In the rows, 128 means zero.
R: rows in 4 groups, each row roughly a mix of its group's directions
R (152 x 11)
[[146 135 149 131 128 122 201  98 139 123 125]
 [121 104 113  83  89 157 143 134 105  92 132]
 [174 127 140 150 116 138 126 100 121 109  72]
 [137 112  81 144 132 123  75 119 161 150 128]
 [113 138 142 148 138  75  77 132 143 135 104]
 [131 166 127 166 167 166 143 105 131 121 153]
 [141 146 143 159 133 140 128 137 100 135  61]
 [112 104 125 106 150 144 131 176 177 133 149]
 [144  97 113 116 106 152  93 133 122 126 185]
 [111 108 159  89 117 146 176 142 145 138 155]
 [124 119 184  92 126 121 167 156 114 122 136]
 [115 130 129 126 164  58 106 130 133 143 143]
 [104 148 139 121 178  86 169 121 128 122 117]
 [118 149 146 180 165 116 113 111 145 108  98]
 [135 121 124 155 154 133 169 155 155 144  80]
 [152  72 135  97 120 132  93  98 136 139 119]
 [137 139 137 113 142  82 142 170 134 178 126]
 [120 157  74 135  89 116 110 136 110 146 155]
 [115  93 167 107 139 128  88 136 142 126 172]
 [136 116 146  87 111 163 139 118  94  92 158]
 [124  91 148 103  91 152 145 157 147 152 156]
 [143 155 117 159 129 185 159 108 121 112 112]
 [135 147 161 155 161 125 171 115 161 102 113]
 [106 133  93 121 117 123 158 157 121 150 183]
 [147 110 173 150 144 126  95 105 128  87 106]
 [141 126 118 180 141 155  91 111 163 152 128]
 [102 121 144 169 157 122 102 153 174 113 130]
 [139  95 136 111 130 107 114 145 134 158 190]
 [166 101 104 148 137 132 137 158 153 147  83]
 [163 118 101 142 134 111  83  90 132 162 134]
 [109 123 119  81 113 148 142 141  97 132 179]
 [165 114 155 133 108 163 154 145  88 116 103]
 [155 143 122 157  81 146 147 147  88 132 153]
 [136 151 154 183 136 123 144  95 124 107  95]
 [155 111 125 119 128 126 182 172 121 139  94]
 [123 115 133  70 136 108  89 110 111 102 147]
 [161 115 176 170 111 153 128 126 146 107 140]
 [120 108 158 147 132 148  80  85 158 116 130]
 [122  87 111  74 140 118 155 157 116 144 121]
 [117 171 107 160 140 114  82 104 117 103 134]
 [136 117 139 137 118 109 190 151 125 144  87]
 [114 135 113 109  97 127  77 104  87 116 149]
 [124 130 143 165 121  98 104 105 124 108  72]
 [182 109 134 112  93 110 110 115 102 158 132]
 [105 185 145 123 139 133 166 118 137  96 145]
 [145 117 103 134 107  94 121 119  83 174 110]
 [127  96 107 103 123  91  73 119 131 140 152]
 [102 127 118  79 152  97  83 131 121 131 146]
 [104 110 111  70 147 100 105 118 127 128 159]
 [106  97  87  95 116 143 111 136 109 161 157]
 [111 136 123 139 136  99  80 124 159 131 179]
 [ 91 164 159 145 144 125 123  98 166 117 152]
 [113 112 176 119 168 138 161 131 150 110 100]
 [137 141 175 131 138 111 156 125 104  98  82]
 [113 129  69 107 107 126 117 132 102 159 158]
 [120 129 164 109 120 146 142  73 118  91 107]
 [111 100 104 137 134 122  80 162 155 158 145]
 [113 124  91 124 113 116  88 142 117 153 180]
 [127 101 127 105 112 159  90 120 119 106 180]
 [145 140 119  99  99 105 148 115 129 183 158]
 [125 129 128 142 132  80 175 149 170 143 119]
 [118 138 166 124 127 105 191 149 113 110 140]
 [128 108 121 118 103 179 108 163 143 142 165]
 [126 135  69 123 106 111 128 143  83 154 130]
 [134 162 109 141 136 169 106  97 111  92 100]
 [148 104 114 158 110 112  62 121 117 136 119]
 [129 174 145 128 123 139 151 115  87  82 114]
 [112 146 181 145 118 131 176 121 101 111 120]
 [129 128 131 154 171 108 109 174 136 144  90]
 [125 132 157 149 144 167 165 124 173 109 107]
 [103  96 133  96 124 126  91 143 133 113 180]
 [119 115  86 115 107 109  92 122 103 155 168]
 [135 126 170  96 150 100 166 143 158 106 116]
 [114 128 123  70 108 117 108 148  83 143 126]
 [116 107 129 109 121 140  89 115 121 113 192]
 [103 129 123  89 126 142  90 140 147 108 178]
 [122 124 143 167 175 130 129 151 171 126  99]
 [132  88  75 104 144 114 114 145 133 154 103]
 [132 111 165 145 144 112 160 157 156 131  82]
 [130  79 157  91 132 129  96 102 157 117 126]
 [147 150 150 136  96 140 166 121  83  97 113]
 [124  96  97 145 100 142  95 149 143 175 136]
 [151 145 161 159 116 148 132 117 143  94  80]
 [117 109 129  90 121 116 112  88 104 132 179]
 [113 142 161 155 159 142 114 105 147 100  84]
 [173  94 117 139  99 103 133 145 125 166 104]
 [176  80 128 121  93 161 121 142 127 138 125]
 [150  85 151 129 115 111 143 113 124 138  70]
 [ 80 149 146 123 159 115 129 152 133 102 170]
 [ 87 143 125 153 146 141 167 165 162 126 112]
 [148 112 125 139 139  72 157 153 133 163 107]
 [140  87 135 102 140  93  98 124 141 166 156]
 [133 121 124  87 149 135 154 166 158 113 170]
 [153  76 140  93 101 155 149 132 129 153 134]
 [122 181 116 147 145 117 184 140 113 130 128]
 [148 130 105 127 119 129  86 107  93 132  75]
 [134 172 115 152 137 128 143 107 117 101  74]
 [130 125 137 109  92 131 161 129  64 132 111]
 [121 131 135  97 152 111 188 166 115 121 118]
 [119 125 100 177 125 113 170 158 142 157 130]
 [ 91  96 104 110 125 124  86 136 117 151 167]
 [144 125 122 109  94 104  75  97 149 130 156]
 [112 108 101  78 104 141  93 139 113 135 160]
 [159 104 120 128 106 140 179 168 129 152 111]
 [109 158 151 105 140 159 148 123 140 102 179]
 [126 153  99 141 141 150  77 137 126 120 175]
 [122 118 152 108 149  95 186 154 139 121 109]
 [142  85 167 105 143 144 115  84 120 110 120]
 [121 148 186 125 141 125 111 112 110  85 108]
 [142 125 111  85 105 127 137 133  70 149 107]
 [135 124 154 130 118 148 185 148 136 136  80]
 [ 89 144 129 136 141 130 173 177 146 130 147]
 [163  87  91 112  94 143 136 118 129 158 112]
 [125 176 168 134 141 132 157 124  97  92 121]
 [146 108 105 119 100 152  68 106 112 134 143]
 [139 173 132 173 133 102 107 111 109 106 101]
 [145 132 125 128 108 188 152 105 109  96 107]
 [129 133 173 130 161 140 161 117 144  97  89]
 [118  95 142  93  93 124 151 178 128 137 146]
 [130 121 105 146 142  73  92 125 124 169 137]
 [138  95  84 107 116 132  84 126 149 152 150]
 [140 157 171 151 125 100 179 136 119 122 112]
 [113 183 150 151 131 130 149 136 107  90 105]
 [124 152 168 101 136 155 167 155 133  96 112]
 [155 123 112 101 112 182 122  89 104 116 129]
 [156 154 121 161 122  97 110 107 120 146  78]
 [117 113 117 123  93 161  99 110  91 134 172]
 [107 113 118  97 120 100 159 174 130 148 163]
 [140 141  93 118  94 151  92 103 103 127 166]
 [123 116 141 151 160 106 143 144 139 129  63]
 [120 140 152  79 128 149 157 159 151 107 157]
 [ 99 137 138  83 128 109 107 136 144 115 182]
 [130 140 101 115 134 166  76  97 139 111 153]
 [ 96 171 164 141 137 105 113 143 115  88 123]
 [106 145 117 126 186 101 133 136 165 126  99]
 [124 104 126 114 157  91 155 152 162 171 128]
 [124 161 143 179 143 159 105 108 137 104 105]
 [115 112 112  98 154 142 123  79 142  88 151]
 [157 111 150 154 145 100 111 100 122 115  77]
 [126  84 102 127 123 124  67 117 107 147 130]
 [132 156 136 132 125  76 116  98  91 157 109]
 [141 125 112 144  95 139 119  95  70 119 102]
 [166 114 106 124 109 164 174 138 130 161 116]
 [ 90 113 139 124 150  98 100 169 161 133 148]
 [128 164 160 171 121 156 128 129 168 105 142]
 [105 128 144 132 143 176 117 128 170  83 134]
 [106  84 122 108 127 100 133 158 165 156 104]
 [156  80 113 107 115 105 109 124 141 176 133]
 [126  90 105 110 123 147  82 136 119 151 170]
 [138 115 108 176 138 131  83 114 171 138 121]
 [105 151 138 186 139 156 103 102 115 115 139]
 [138 106 129 138 114  87 110 156 153 181 116]]
the one row of each list that fits no group (the others fit one group, some only roughly)
    K325: [116  98 139 117 147 160 155 158 177 139 108]
    K914: [162 110 152 151 125 147  79  90 136 130 109]
    K401: [113 160 137 122 125 165 166 130 104  80 142]
    K883: [150 103 144 129 109 182 150 116 133 122  85]
    K130: [122 140 132 100 117 119 128 164 167 150 181]
    K188: [135  97 119 109 122 106  90 132 123 185 152]
    K865: [ 99 165 157 145 163 138 165 138 142 106 106]
    K62: [147 137 116 169 130  89 136 141 136 137  72]
    K349: [116 136 148 120 146  59 135 145 136 149 101]
    K545: [122 137 157 104 126  87 181 149 147 143 141]
    K726: [154 104 131 109  81 163 104 108 119 131 161]
    K712: [149 136 145 171 124 111 168 154 120 149  89]
    K721: [112 125 167 113 121 125  99  84 117  96 164]
    K391: [135 113 109 147 109 155 109 149 138 156 187]
    K53: [101 125 113 128 134  89  93 140 125 146 182]
	K188
    K800: [114 138 155 109 113 156  94  92 121 107 172]
    K519: [105  96 105  85 131 126  80 140 132 129 158]
    K797: [151 138 112 107 100 160 129 103  85  91 145]
    K266: [146 131 166  94 129 152 128 101 151  78 136]
    K784: [ 92 118 112 124 122 110 109 168 138 157 177]
    K384: [103 138 119  97  96 111 119 109  83 127 169]
    K458: [158 120  79 137 108 149  87 138 135 142 158]
    K924: [107 144 133 144 153 185 130 116 137  85 148]
    K608: [124 119  95 110 122 146 175 166 131 161 104]
    K955: [125 156 169 124 105 133 168 126 147  96 163]
    K183: [133 102 143 120 126 169  81  97 123 101 153]
    K976: [ 86 128 178 118 142 143 157 148 157 108 131]
    K258: [142 104  98 130 133 165 143 165 166 157 145]
	K266
    K108: [135 105 116 121 132  85 126 157 125 187 114]
    K134: [160 120 117 155 103 136 112  79 103 121  92]
    K762: [ 86 145 132  90 146  99 144 120 138 120 173]
    K449: [141  82 125 126 141 148  77 110 167 129 128]
    K483: [149 167 118 121 109 138 170 120  79 110 137]
    K731: [125 122  70 116 131 126 128 163 114 171 147]
    K932: [153 110 109 132  93 190 121 106 118 116 129]
    K12: [148 178 123 145 117 137 141 106  87 101 101]
    K535: [127 110  99 158 133 105 113 161 129 154  76]
    K369: [133 166 159 158 115 121 131  84 106  93 129]
    K640: [114 145 106 137 162 124  77 116 166 127 156]
    K463: [144 121 136 135 111 129  78  76 102 103 128]
	K134
    K14: [127 143 153 183 147 130 141 113 152 125  84]
    K558: [128  91 132 137 134 121 140 150 173 173  96]
    K553: [107 139 114 147 145 142 105 125 175 131 182]
    K690: [107  97 141 111 152 113 152 173 154 161 142]
    K306: [108 104 143 127 109 175 117 110 130 126 183]
    K751: [138 142 122 120 118 159 102  90  93  83 149]
    K773: [127  95  96 122 104 112 101 157 118 172 154]
    K380: [148 110  83 101 102 169 133 118 101 148 115]
    K916: [ 98  97 104 106 167 122 110 125 157 131 168]
    K592: [134 130 110  93  92 179 104 124 113 114 154]
    K956: [153  97 119 120  89 138 122 108  84 167 136]
	K956
    K193: [145 129 185  90 108 154 141 126 106 103 132]
    K958: [125 134 149 111 137 113 182 141 103 125  78]
    K455: [110 144 171 102 141 154 161 122 150  86 126]
    K853: [156  78 129 128 120 146 102 108 156 160 101]
    K886: [145 126 151 152 148 126 138 127 140 110  58]
    K419: [146 144 126  81 106 162 144 118  90  97 133]
    K446: [104 148 151  75 153 130 134 130 154  99 154]
    K441: [132 125 149  98 111 145 199 123 141 129 118]
    K826: [158 113 179 108 133 154 149  97 126 100 114]
    K987: [153 134 141 163 146  97 154 110 146 132  78]
    K576: [128 116 111 136 148 115 178 164 149 151  90]
	K987
